128 stands for zero in the data rows.
Some points, one per row:
[159 127 137 108 134 148  60 123  83 110 112 136 132 123 148 105 126 134
 141 200 118  82 116 153]
[178  88 137 115 115 157  71 115  88 105  89 149  81 154 104 114 121 134
 128 151 130 172 131 158]
[148 147 127 124 132 148 124 155  94 126 122 159 140 119 136  56 121 130
 144 112 128  98 131 189]
[146 107 146 117 135 157  79  98  92 136 105 255  87 103 111  73  18 142
 163 152 132 137  89 175]
[137 139 137 111 138 148  88 148 116 120 117 150  28 132 127 110 121 130
 142 153 131 122 123 204]
[178 101 136 122 156 168  22 110 108  92  73  93  83 126 102  82  32 145
 135 161 126 147  88 255]
[147 128 142 119 131 164  57 139  70 123 137 157  49 118 129  90  98 129
 116 156 132  72 124 177]
[123 121 129 118 157 151  57 129  74 115  81 177 102 142 116  31 102 158
 167 142 132 136 116 176]
[161 135 142 100 126 150 100 141 107 120 118 150  57 126 124 102 117 133
 134 176 131 105 121 185]
[134 122 131 125 139 131  57 117 119 109 142 188  92 105 108  39 144 150
 155 161 129 136 111 168]
[140 122 132 121 135 135 114 145  74 120 121 176  91 105 128  93 111 128
 162 158 130 111 122 196]
[137 125 137 125 156 156  51 142 113 118  77 168 104 117 119  30 117 150
 145 153 130 133 130 228]
[125 132 135 111 136 148  69 132 115 122 108 143  15 113 124 126  99 134
 162 182 129 114 121 213]
[125 145 125 135 128 130 189 127 135 122 169  76 185 147 125 175 143 133
 117 113 127 133 177  11]
[103 199 121 177 106 127 179 109 170 124 129  99 222 145 119 180 151 128
 116 111 129 152 137   0]
[121 145 126 199 123 120 169 140 117 122 133  82 255 158 114 187 132 115
 114 109 135 136 116  62]
[103 170 122 106 120 118 199  93 165 122 130  85 114 138 103 179 148 117
 113  78 131 158 143   0]
[104 134 125 154 130 127 182  97 176 124 134  58 245 141 119 120 180 121
 116 132 137 136 128  66]
[ 86 154 124 164 128 112 198 112 136 117 145 107 255 134 111 181 146 115
 131 129 129 140 138  25]
[108 135 125 185 129 122 236 110 152 117 127  97 226 139 122 214 157 116
 130 150 128 133 151  19]
[102 161 116 202 127 114 180 100 183 128 131 135 243 142 103 207 151 133
 116  69 131 131 149 115]
[114 157 125 156 128 117 232 111 136 129 137  78 168 122 122 129 127 112
 110 109 133 128 158   8]
[ 89 173 127 158 128 118 175 125 159 137 135 104 182 134 121 175 113 120
 120  62 137 134 144 119]
[125 138 118 183 130 114 135  93 186 121 128  86  99 138 119 125 148 116
 115  80 131 133 151  28]
[107 132 115 171 135 125 197 132 167 123 131  43 154 133 115 186 159 105
 123  60 128 137 137   6]
[ 94 151 121 170 128 132 138 101 155 117 136  51 255 137 116 236 148 107
 123  97 133 128 168   0]
[130 112 165 146 147  88 149 161 183 124 137 112 201 133 178 180 108  96
 119 100 139 111 109 110]
[ 98 213 108 136  55 125 206 105 164 132 149 115 138 128  65 169 110 147
 125 116 119 127 151  70]
Then 23 other points, each followed by its number:
[115 123 138 228 124 111 159 130 179 108 134  61 171 141 144 236 102  80
 115  91 153 134 134 106] 0
[ 64 153 125 157 119 122 165 106 136 149 136 112 144 126  95 159 169 132
 127 114  97 151 156  76] 1
[121 135 131 191 152 107 158 129 143 121 134 100 252 135 160 158 111  90
 127  90 155 118 137  66] 2
[102 158  98 202 110 122 197  98 144 126 138  91 164 129  78 181 182 131
 116  90 100 147 145  42] 3
[109 142 134 131 140 117 147 121 180 118 132  81 246 149 137 150 114 149
 112  79 145 135 138  43] 4
[122 186 109 160  94 123 212  73 127 125 127  91 159 129  65  89 162 126
 109 115 109 148 174   3] 5
[123 140 129 161 145 131 180 125 177 122 128  47 209 135 150 148 117  96
 134  46 138 122 142 111] 6
[ 75 121 125 175 103 128 236  94 122 126 139  73 212 132  70 230 133 128
 123  35 122 151 169  67] 7
[115 149 126 165 133 125 152 125 190 107 129 109 211 148 137 184 127 122
 113 101 140 124 144 123] 8
[ 87 195 108 131 115 121 143 100 152 125 140  78 201 134  88 168 168 131
 106 100 128 134 136   0] 9
[129 134 132 191 127 114 170 115 151 109 133  79 167 132 126 174 126 122
 115  56 141 126 139  74] 10
[133 113 139 127 123 128  43 155 103  90 104 159  59  92 127 108 118 131
 140 148 142 128 179 174] 11
[141  82 141  97 154 142  83 124 128  86 114 181  47  92 100 125 144 174
 196 171 153 153 108 152] 12
[166 130 143 109 165 144  83 135  98 102 101 198  13 113 119 118  97 131
 162 183 131 131  98 178] 13
[159 115 131 120 153 185  81 120  80 112 101 190  69 114  89  98  60 144
 154 161 136 145 128 183] 14
[160 126 126 131 158 133 107 134 106 121 119 163 118 113 120  30 138 146
 160 133 135 120 116 181] 15
[142 120 137 117 152 144 114 113 107 113 112 169  63 112 105  80  92 136
 190 192 133 130 124 255] 16
[144 129 145 113 162 129  74 131  72 109 101 197  10 105 119 119 117 133
 153 121 132 120 120 255] 17
[126 116 128 113 145 145 108 121  93 121 115 145 123  93 124  76 115 134
 137 157 133 129 127 255] 18
[181 128 138 107 153 164  66 130 122 103 105 147  21 121 121 131  90 134
 141 167 130 121 118 228] 19
[155 120 142 126 140 131 117 118 114 124  99 243 110 114 120  16  79 140
 155 189 134 129 112 193] 20
[128 125 143 113 133 177  16 131 101 123 116 154  11 113 119  73 108 135
 159 160 131 130 124 202] 21
[143 122 138 125 159 137  57 129  75  97 109 184 123  95 118 120 100 139
 172 166 136 128 112 171] 22
Which of these numbered points is nearest to each point below, ignoring the 3 directions in which the first points spread most? Its number follows each.
[119 154 115 176 148  59 178  86 204 119 128  81 169 126 174 168  82  88
 127  79 176 125 140  35] > 2
[155  50 129  99 130 113  63 129 110 170 150  57 153 180 255 152 134  92
  89 123 147  78 136  91] > 2
[142 127 127  75 105 139  64 200  71 156 142 125 116 149 154  79 158 126
 102 132 137  35 126 129] > 9
[146  78 128 132 130  98  88 202 100 210 135  69 135 141 248 132 132  83
  27 135 118 129 127  89] > 2
[131 132 136 115 129 146  93 150  78 151 129 127  74 129 122 130 168 125
 123 122 130  84 135 135] > 21
[143 113 163  50 117 128  94 188  43 168 135  82  84 145 142  75 141 125
 158 155 137   0 126 119] > 15
[143 115 139 109 130 123  81 150 109 176 176 127 169 138 254 146 126  92
  97 140 165  88  94  93] > 2
[ 36 181  69 128 126 109 184  67 255  86 126 131  43 127 111 147 127  72
 121 127 137 129 136  73] > 8
[122  83 135  92 153 135  79 107 130 127 124 157  92 128 112  70  74 170
 150 155 121 160  97 213] > 4
[116 159  87 191 121 121 174  88 166 121 127 121 199 134 106 176 144 125
 125 121 129 135 171   0] > 22
[154 119 136 105 125 135 133 105 131 119 103 242  93 100 110  27  31 162
 180 156 128 185 109 255] > 20
[151 205 113 141 121 116 178 111 156 124 132 103 169 132 106 192 151 113
 106 106 130 153 165  84] > 19
